Each row has a name. After each piece below comes the name of the row it's from, unless a question asks for something else. Each question is about the rows just above it. Places in a row count from 1.

S: [102 167 106  97 164 179  94  91  90 187  94 172 180 173 179 180 157  88
  89  88 183 151 179  95  99 169  88  91 150 151 178 182  86 185 183  94
 148  86 179  84 158 181 165 170 151 169  84 161]
W: [145  95 144 147 106 104 149 146 148  69 143 106 105 106 100 104 105 150
 148 150 103 106 104 145 139 103 148 146 104 104 107 101 151  76 104 149
 104 149 106 150 104 102 106 107 101 107 152 105]
E: [154  91 152 160  96  80 159 162 164  72 161  86  78  86  84  81 101 165
 163 165  75 114  78 159 159  90 163 162 113 111  78  81 166  80  74 159
 113 165  78 165 100  81  93  87 113  89 166 100]
Q: [106 149 143 150 101 146 145 150 139 104 102 104 107  99 104 105 150 103
 104 148 107 106 147 106 145 148 104 107 146 104 105 101 104 106 151 106
 102 148 144 103 100 106 104 150 105 152 106 149]
H: [103 148  95 139 149 149 150 103 105 145 104 104 107 104 106 100 149 150
  69 146 148 104 104 151 102 107 143 102 147 106 145 104 105 150 104 106
 106 144 146 105 101 107  76 104 106 152 148 106]
M: [156  96 155 156  96  85 159 153 157  82 152  92  85  91  88  87 107 157
 153 157  84 110  86 154 153  94 153 153 111 111  84  86 157  84  83 158
 113 152  84 153 105  85  98  92 110  91 157 101]
L: [145 106 144 147 106 104 149 146 148 102 143 106 105 106 100 104 105 150
 148 150 103 106 104 145 139 103 148 146 104 104 107 101 151  99 104 149
 104 149 106 150 104 102 106 107 101 107 152 105]
Where does [161  86  78  86  84  81] start? Give its row and place. => E, 11
Where does [ 80  74 159 113 165  78 165 100  81  93  87] start? Give its row and place. => E, 34
Which row holds these entries in another order? [ 82  83  84  84  84  84  85  85  85  86  86  87  88  91  91  92  92  94
  96  96  98 101 105 107 110 110 111 111 113 152 152 153 153 153 153 153
 153 154 155 156 156 157 157 157 157 157 158 159] => M
[105 145  95 144 147 106 104 149 146 148  69 143 106 105 106 100 104 105
 150 148 150 103 106 104 145 139 103 148 146 104 104 107 101 151  76 104
 149 104 149 106 150 104 102 106 107 101 107 152] is which row reordered? => W
Which row holds these entries in another order? [152 156  91  96  92  87 110 157  96 111  84 156  86  83 152 157 159  84
 107 153 157  88  86 157 111 158 105 153  82 110  85 157  85 101 155  94
 153  84 154 153  92  91 153 153  98  84  85 113] => M
[105 145 106 144 147 106 104 149 146 148 102 143 106 105 106 100 104 105
 150 148 150 103 106 104 145 139 103 148 146 104 104 107 101 151  99 104
 149 104 149 106 150 104 102 106 107 101 107 152] is which row reordered? => L
[ 99 169  88  91 150 151 178 182] begins in row and place => S, 25

magad: [139 131 161 101 171]
boze: [123 160 110 132 102]
gosak: [131 171 101 138 161]
tana: [134  80 121 118 110]
Guvo: [130 105 143 121  92]
bov: [130  96 150 118  69]
kezus: [ 69  96 118 131 150]
lirek: [123 171 101 137 185]
dinod: [123 171 101 138 161]
[ 69 118 150  96 130] is which row reordered? => bov
Which row holds these entries in another order? [161 138 101 171 131] => gosak
[123 171 101 138 161] => dinod

F: [117 102 118 146 182 133 168]
P: [125 116 109 134 177 130 166]
U: [116 134 109 125 118 117 178]
[117 102 118 146 182 133] begins in row and place => F, 1
Row and place where [118 146 182 133 168] starts: => F, 3
[125 116 109 134] begins in row and place => P, 1

vut: [106 135 130 117 123 136 123 132 104 115 147 133 126 129 129 136 122 163]
tanuv: [132 136 133 115 103 136 125 115 126 129 147 163 122 129 123 133 129 148]
diven: [103 148 136 132 163 115 126 136 129 147 133 133 122 129 115 126 123 129]
[148 129 133 123 129 122 163 147 129 126 115 125 136 103 115 133 136 132] is which row reordered? => tanuv
[115 147 133] begins in row and place => vut, 10
Which row holds these entries in another order? [136 129 104 163 123 106 117 135 136 123 126 132 130 147 122 129 133 115] => vut
[129 123 126 115 129 122 133 133 147 129 136 126 115 163 132 136 148 103] is which row reordered? => diven
Row and place where [115 147 133 126 129] starts: => vut, 10
Row and place where [126 129 147 163 122 129] starts: => tanuv, 9

Tipof: [117 131 161 138 132 117 144 110 116 164 107 143 127]
dolak: [117 128 144 164 138 116 110 132 144 117 120 107 117]
geteg: [117 127 144 164 138 188 129 132 115 117 128 162 127]
Put [128 162 127 117 127 144 164 138 188 129 132 115 117] back in order: which row is it? => geteg
Row and place where [164 138 116 110 132 144 117] starts: => dolak, 4
Row and place where [129 132 115 117 128] starts: => geteg, 7

gad: [108 172 140 156 115  98  83 197 149 122 123 134 108 145 144 127 141 109
 127 132 157 113 145 116 119 134 103 170  81 180 133 137 107  96 142 117
 130 111  92  97 140  87 124  49  85 129 175 112 114 141 112 126  98 138
 139 202 155 118  49 168]
natad: [151 110  95 111 118 141 140 124 114 124 123 144 138 107 150 129 146 122
 131  87 125 138 106 142 115 141 112 106 138 147 135 134  89 141 137 119
 171 134 167 111 132 130 155 191 108 116 111 139 139 163  94 117 167 144
 131 153 149 135 150 102]
zosen: [134 133  84 101 139 108 134 125 123 135 105 145 121 119 157 131 126  93
 129 109 119 160 141 128 123 121 136 132 106 121 133 134 159  90 148  90
 128 123 116 146 137 122 161 144 110  69 145 127 142 134 105 119 113 145
 111 141 143 130 148 108]
Tus: [144 106 141 125 146 105 101 109 108 132 145 134 141 160  69 108 111 121
 113 119  84 136 119 123 133 116 133 135 161 123 134 128 129 127 119 105
 145 134 130 131  90 121 110 134 137  93 148 139 123 143 157 142 145 123
  90 121 126 148 159 128]
dod: [ 99 122 165 107 105 103 155  95  85 114 144 119 149 117 112  95  82 152
 103 178 132 149 113  73 135 121 139 131 122  90 174  63 138 137 137 152
 102  82 106 162 100 113  97  75 178  88  81 140 113 114 190 133 103 116
  67 104 132  89 202 134]
kosam: [137 125 132 165 139 100 149 155 124 136 150 113 117 145  88 122 118 134
 145 128  94 114 134 150 145 122 181 123 127 119  96 150 122 142 103 128
 125 176 142 140 129 137 132 115 144 139 116  88 119 112 144 142 118 123
 148  98 113 141  95 117]
Reris: [122 159 142 153 167 129  71 111 151 132 128 116 108 171 110 164 117 126
 142 107 122 112 163 109 141 137 110 176 125 131 117 148 168 110 117  94
 116 133 109 108 124 113 120 129 135 132 189 132 131 124 149 142 119 120
 145 125  91 168  96 145]
[157 131] begins in row and place => zosen, 15
[ 69  84  90  90  93 101 105 105 106 108 108 109 110 111 113 116 119 119
 119 121 121 121 123 123 123 123 125 126 127 128 128 129 130 131 132 133
 133 134 134 134 134 135 136 137 139 141 141 142 143 144 145 145 145 146
 148 148 157 159 160 161] is which row reordered? => Tus

mugo: [136 149 109 114 136 145 127 132]
Bofav: [138  93 136 147 120 135  94 116]
volu: [120 142 116 118 124 103 192 110]
pobut: [121 139 121 138 128 135 123 104]
nav: [104 105 122  94 137 141 153 155]
tered: [138 150 163 120 122 131  82 124]
nef: [136 113 145 127 136 109 132 149]
Nemul: [111 102 121 127 125 106 188 125]
gutu: [136 147  93 138 135 120 162 113]
Where does [ 93 136] start? Give its row and place. => Bofav, 2
Which row holds these entries in another order? [155 104 105 122  94 137 141 153] => nav
[138  93 136 147] begins in row and place => Bofav, 1
[136 147  93 138 135 120] begins in row and place => gutu, 1
Which row holds these entries in another order? [116 138  93 136 147 120 135  94] => Bofav
Put [109 113 127 132 136 136 145 149] back in order: which row is it? => nef

duvel: [121 135  72 102  69 186  86  79  69 125 196 100 152  72  70 135 135 141
 106 144 119  89]
vagu: [152 135 196  69 144 135  89 140  72  86 119 186 125 135 121  72 100 102
  79  70 106  69]
Pumam: [ 69  89  69 144 135 141  86  72 121  79 119 100 135  72 102 106 186 152
 196 125  70 134]
Put [144 186 135 196  72  69 102  89 100  69 135 106  86 135 141  70 119 152
 121 125  72  79] back in order: which row is it? => duvel
Row and place where [186 125 135 121  72 100] starts: => vagu, 12
Where does [ 89 140  72  86] start? Give its row and place. => vagu, 7
Where do [152 135 196  69 144 135  89 140  72  86 119 186 125 135 121  72 100 102
  79  70 106  69] appear? => vagu
Row and place where [186 125 135] starts: => vagu, 12
Where does [119 100 135  72 102] start? Give its row and place. => Pumam, 11
Put [ 86 121 100 196  70 135 186 119  79 102  69  72 135 141 144  69 135 106
 125  89 152  72] back in order: which row is it? => duvel

fum: [142 114 129 144 116]
Lom: [168 106 108 161 131]
legis: [ 95 131 140 145  87]
Guve: [129 124 134 126 199]
geno: [133 130 127 120 138]
tif: [129 124 134 129 121]
kav: [182  96  83 199 126]
Riti: [120 132 122 136 124]
zuver: [119 130 146 112 123]
Which row holds these entries in another order? [129 124 121 134 129] => tif
Row and place where [199 126] starts: => kav, 4

neta: [138 161 143  91 163 167 139 171 147 131 122 154  97 100 119 146 138 150
 143 129 197 150 124 115]
dako: [ 86 119  70 122 146 123 142 143 147 153  89 102 139 157 143 129 100  91
 125 197 132 138 135 136]
zat: [ 95 132  91 104 103 102 115 101  83 106 157 118 157 101 104 157  95 131
 147 124 129 134 192 135]
sibe: [138 131 154 150 115 171 122 138 147 197 119 129 146 143 143 100  91 123
 150 161 167 139 163  97]
fene: [102 123 153 143  70 147 142 122 136 132 197 138 146 157 119 129  86 100
 139  91 143 125  90 135]
[143 129 100] begins in row and place => dako, 15
Which row holds these entries in another order? [123 125 129 197 122 142 100 157  90 153 146 136 143 139  70 132  91 147
 143 102 119 135 138  86] => fene
Where does [122 138 147 197 119 129 146 143 143 100  91] start? Give its row and place. => sibe, 7
Which row holds these entries in another order? [138 147 125 146 143 102 136  91 123 153 129 122 119 135 132  86  89  70
 139 143 142 157 100 197] => dako
Put [143 138 122 100 161 138 147 150  91 197 139 143 171 167 129 123  97 131
 163 119 146 154 150 115] back in order: which row is it? => sibe
Put [ 91 143 125  90 135 102 123 153 143  70 147 142 122 136 132 197 138 146
 157 119 129  86 100 139] back in order: which row is it? => fene
Where does [101 104 157  95 131 147 124 129] start? Give its row and place. => zat, 14

buf: [156 145 104  98  69 126 122]
depum: [140 168 123 177 148 169  67]
gif: [182  86 112 111  86 123  98]
matak: [ 67 177 148 123 169 141 168]
Sipe: [ 70 161 141 138 159 141 177]
Zep: [106 150 149 150 137 107 133]
Tozu: [106 138 149 132 163 135 154]
Rogu: [ 70 161 141 138 159 141 134]
fil: [185  82  89 138 111 121 104]
lif: [145  97 156 122 126 104  69]
[126 104  69 145  97 156 122] is which row reordered? => lif
[168  67 177 148 123 169 141] is which row reordered? => matak
Row and place where [ 97 156 122 126 104  69] starts: => lif, 2

veli: [173 111  80 184 120 162 164 122 155]
sep: [121 123 129 131 113 119 120 160 105]
pev: [ 94 129 149  77 115 103  66 151 124]
Dabop: [121 113 123 129 131 111 152 124 114]
Where does [151 124] start? Give its row and place. => pev, 8
[121 113 123 129 131] begins in row and place => Dabop, 1
Put [ 66  77  94 103 115 124 129 149 151] back in order: which row is it? => pev

nem: [114  96 111  66 152 126 165 110 100 112 198 175 136 129 120 160 131 130
 138 143 128 169 137 106  91 106]
Miz: [169 128 175 110 152 165 120 100 126 130 112 136 129  66 113 106 131 111
  91  96 137 138 143 106 160 198]
bib: [ 94 139 169 103  85  76 121  88 112 121 118 124 123 144 187 125 115 119
 126 140 137 145 191 133  76 124]
pugen: [110 136 131  96  91 129 198 106 111 138 106 130 100 160 143 165 128 137
 113 120 169 127 152 112  66 175]
Row and place where [112 198 175] starts: => nem, 10
[129 120 160 131 130] begins in row and place => nem, 14
Where does [112 198 175 136 129 120 160 131 130 138] start? Give its row and place. => nem, 10
[198 160 106 143 138 137  96  91 111 131 106 113  66 129 136 112 130 126
 100 120 165 152 110 175 128 169] is which row reordered? => Miz
[ 66  91  96 100 106 106 110 111 112 114 120 126 128 129 130 131 136 137
 138 143 152 160 165 169 175 198] is which row reordered? => nem
[133  76 124] begins in row and place => bib, 24
Which row holds these entries in another order? [139 145 144  76 118 137 112 121 119 191 125 126 124  85 124 169 140 103
  94 121 187  76 115  88 123 133] => bib

mir: [137 151 147 139 132 149 122 111 117 127 136 148 157 128 137 126 128 146
 128 144 127]
Magem: [144 128 128 128 140 128  99 138 103  96 147 151 157 100 156 111 139 149
 128 128 127]
zoke: [124 154 128 155 128 147 158 138 128 155 152 160 128 149 129 144 120 152
 137 112 125]
refeg: [125 116 128 174 128 107  92 140 109 105 146 105 104  85 128 117 145 154
 124 128 136]
Vomep: [128 134 130 128 128 131 135 130 128 129  87 128 128 126 119 114 129 102
 146 135 128]
Dur: [110  89 104 169  85  87 128 134 125 137 145 128  85 136  87 128 110 160
  92 112 128]
pimu: [128 113 135 110  57 128 133 128 110  61 119 120 128 119  94 127 128 128
 121  89 149]
sizi: [138 125 142 132 135 142 155 136 128 126 131 121 145 128 123 118 133 131
 142 119 130]
pote: [142 119 136 142 128 142 138 155 135 133 118 132 131 125 130 121 128 132
 126 123 145]
bori: [ 57 128 127 109 119 128 135 149 128 113 128 119 110 128 128 120  89 121
  61  94 133]
pege: [145 114 130 108 128 120 128 115 137 120 138 125 123 149 151 137 136 136
 139 143 131]
supu: [107 125 116 113 122 132 119  91 130 122 128 114 127 141 113 137 111 112
 104 128 128]
Put [125 112 137 152 120 144 129 149 128 160 152 155 128 138 158 147 128 155
 128 154 124] back in order: which row is it? => zoke
Put [128 132 126 123 145 142 119 136 142 128 142 138 155 135 133 118 132 131
 125 130 121] back in order: which row is it? => pote
Put [119 128 135 149 128 113 128 119 110 128 128 120  89 121  61  94 133  57
 128 127 109] back in order: which row is it? => bori
Which row holds these entries in another order? [151 157 100 156 111 139 149 128 128 127 144 128 128 128 140 128  99 138
 103  96 147] => Magem
[107 125] begins in row and place => supu, 1

meduk: [108 112 123 123 117 127 129 127 128 130 129 127 130 123 119 122 129 130
 127 128 129 129 149 126 131 126 123 129 139 128 122 135 128 128 129 133
 122 124 130 129 103 131 126 125 130 126 140 123 126 129 115 135 123 123
 127]
norel: [127 123 126 130 126 129 126 132 124 126 128 129 127 124 126 132 129 124
 127 129 127 129 129 126 127 122 125 128 128 125 127 129 125 125 127 125
 123 129 128 128 123 126 123 126 129 125 130 128 127 126 125 128 131 124
 135]
ref: [117 111 118 189 120 163 123 107 115 133 125 122 144 157 139  98 104  89
 167 145 102 106 163 150 118 141 112 128  60 110  78 163 147 115 136 138
 112 158 126 124 163 143 114 123 131 156 157 149 104 123 157 175 113 114
  86]
Meki: [122 126 128 123 122 108 127 129 126 123 129 127 128 115 129 127 112 129
 129 129 129 128 128 123 126 127 130 124 130 123 131 123 130 119 135 128
 127 122 129 139 102 126 125 123 130 126 149 129 117 140 130 135 133 131
 123]
fosu: [127 123 126 130 126 129 126 132 124 126 128 129 127 124 126 132 129 124
 127 129 127 129 129 126 127 122 125 128 128 125 127 129 125 125 127 125
 123 129 128 128 123 126 123 126 129 156 130 128 127 126 125 128 131 124
 135]
[108 112 123 123 117 127 129 127 128 130 129 127 130 123 119 122 129 130
 127 128 129 129 149 126 131 126 123 129 139 128 122 135 128 128 129 133
 122 124 130 129 103 131 126 125 130 126 140 123 126 129 115 135 123 123
 127] => meduk
Where does [129 129 128 128 123] start? Give its row and place. => Meki, 20
[122 126 128 123 122 108 127 129 126 123 129 127 128 115 129 127 112 129
 129 129 129 128 128 123 126 127 130 124 130 123 131 123 130 119 135 128
 127 122 129 139 102 126 125 123 130 126 149 129 117 140 130 135 133 131
 123] => Meki
Put [103 108 112 115 117 119 122 122 122 123 123 123 123 123 123 123 124 125
 126 126 126 126 126 127 127 127 127 127 128 128 128 128 128 129 129 129
 129 129 129 129 129 129 130 130 130 130 130 131 131 133 135 135 139 140
 149] back in order: which row is it? => meduk
Which row holds these entries in another order? [129 119 130 123 133 123 129 129 102 123 128 127 130 129 126 128 139 112
 123 129 126 123 135 126 130 127 130 123 115 128 126 140 117 131 129 135
 122 127 128 124 127 131 108 129 126 125 129 122 122 123 127 128 130 149
 129] => Meki

nezok: [136 181 129 134 131 146 147 144 140 134 142 136 137 132 142 105 143 127
 141]
mubi: [146 181 136 131 134 129 149 161  96  66 132  71 124  68 127 165 120  73
 132]
fuzu: [155  98 158 148 154 145 150 142 114  97 150 100 142  94 150 111 135  93
 148]
der: [142 140 134 142 145 139 148 144 153 157 143 156 137 156 141  80 141 151
 142]
Row and place where [144 140 134] starts: => nezok, 8
Row and place where [146 181 136 131 134 129] starts: => mubi, 1
Row and place where [134 142 136 137 132 142 105 143] starts: => nezok, 10

gegip: [145  94  77 113  85]
pirod: [123 114 177  76 156]
Gali: [109 112 183 156  89]
Puv: [100 138 181  83 147]
sutob: [ 76 177 156 124 114]
Latu: [156  89 183 110 112]
luvo: [148 175 151 157 174]
peki: [146 100 181 138  82]
pogu: [124  93 167 141  72]
[ 76 114 123 156 177] is which row reordered? => pirod
Put [ 89 156 183 112 109] back in order: which row is it? => Gali
Where does [114 177  76 156] start? Give its row and place. => pirod, 2
Which row holds these entries in another order? [156 114 124 177  76] => sutob
[156 177 124  76 114] is which row reordered? => sutob
Put [123  76 177 114 156] back in order: which row is it? => pirod
Row and place where [167 141] starts: => pogu, 3

Tar: [138 146 166 111 162]
luzo: [128 130 116 114 161]
zav: [147  92 140 156 145]
komep: [123  89 112 195 118]
Saka: [150 133 117 117 118]
Nasi: [140 125 130 116 128]
Saniv: [ 90 116 130 120 150]
tuze: [142 126 118 122 125]
lufus: [161 126  97 166 121]
Des: [112 138 167 140 115]
Put [150 120 130 116  90] back in order: which row is it? => Saniv
[128 130 116] begins in row and place => luzo, 1
Where does [125 130] start? Give its row and place. => Nasi, 2
[125 122 126 118 142] is which row reordered? => tuze
[130 116 114 161] begins in row and place => luzo, 2
[116 128] begins in row and place => Nasi, 4

suvun: [135 109 124 124  62]
romub: [105 110 108 119 120]
Sut: [ 80 125 124 124 118]
gifi: [ 89 160 165  97  92]
kag: [ 88 141 139 108 112]
vemas: [106 140 137 141  71]
San: [135 109  99 145 125]
kozi: [ 67 148 115 118  85]
[ 89  92  97 160 165] is which row reordered? => gifi
Which row holds these entries in another order? [ 88 108 112 139 141] => kag

padom: [128 117 134 134 115 125 134 123 134]
Negen: [125 121 147 135 118 128 128 123 138]
tunu: [127 126 126 137 124 124 132 123 135]
Lemez: [126 126 137 127 115 122 134 124 137]
Sefu: [ 69 161 111 118 104 165 122 166 133]
mena: [113 154 102 144  57 168 131  62 195]
radib: [ 69 166 162 104 133 118 122 165 111]
Put [118 122 165 111  69 166 162 104 133] back in order: which row is it? => radib
Row and place where [135 118] starts: => Negen, 4
Where does [127 126 126 137] start? Give its row and place. => tunu, 1
[124 132] begins in row and place => tunu, 6
[126 126 137 127] begins in row and place => Lemez, 1
Where does [122 166 133] start? Give its row and place. => Sefu, 7

Teme: [111 124 134 120 149 103 111 129 118 123]
Veku: [155 185 151 107 115 144  62 126 132 103]
tavuz: [111 124 147 120 149 103 111 129 118 123]
Where does [147 120 149 103 111] start? Give its row and place. => tavuz, 3
[111 124 134 120 149 103 111 129 118 123] => Teme

loro: [117 148 126 138 100]
vani: [116 148 100 125 138]
muzet: [113 147  82 116 139]
tereb: [138 126 116 100 148]
Put [100 116 125 138 148] back in order: which row is it? => vani
[116 148 100 125] begins in row and place => vani, 1
[100 116 126 138 148] is which row reordered? => tereb

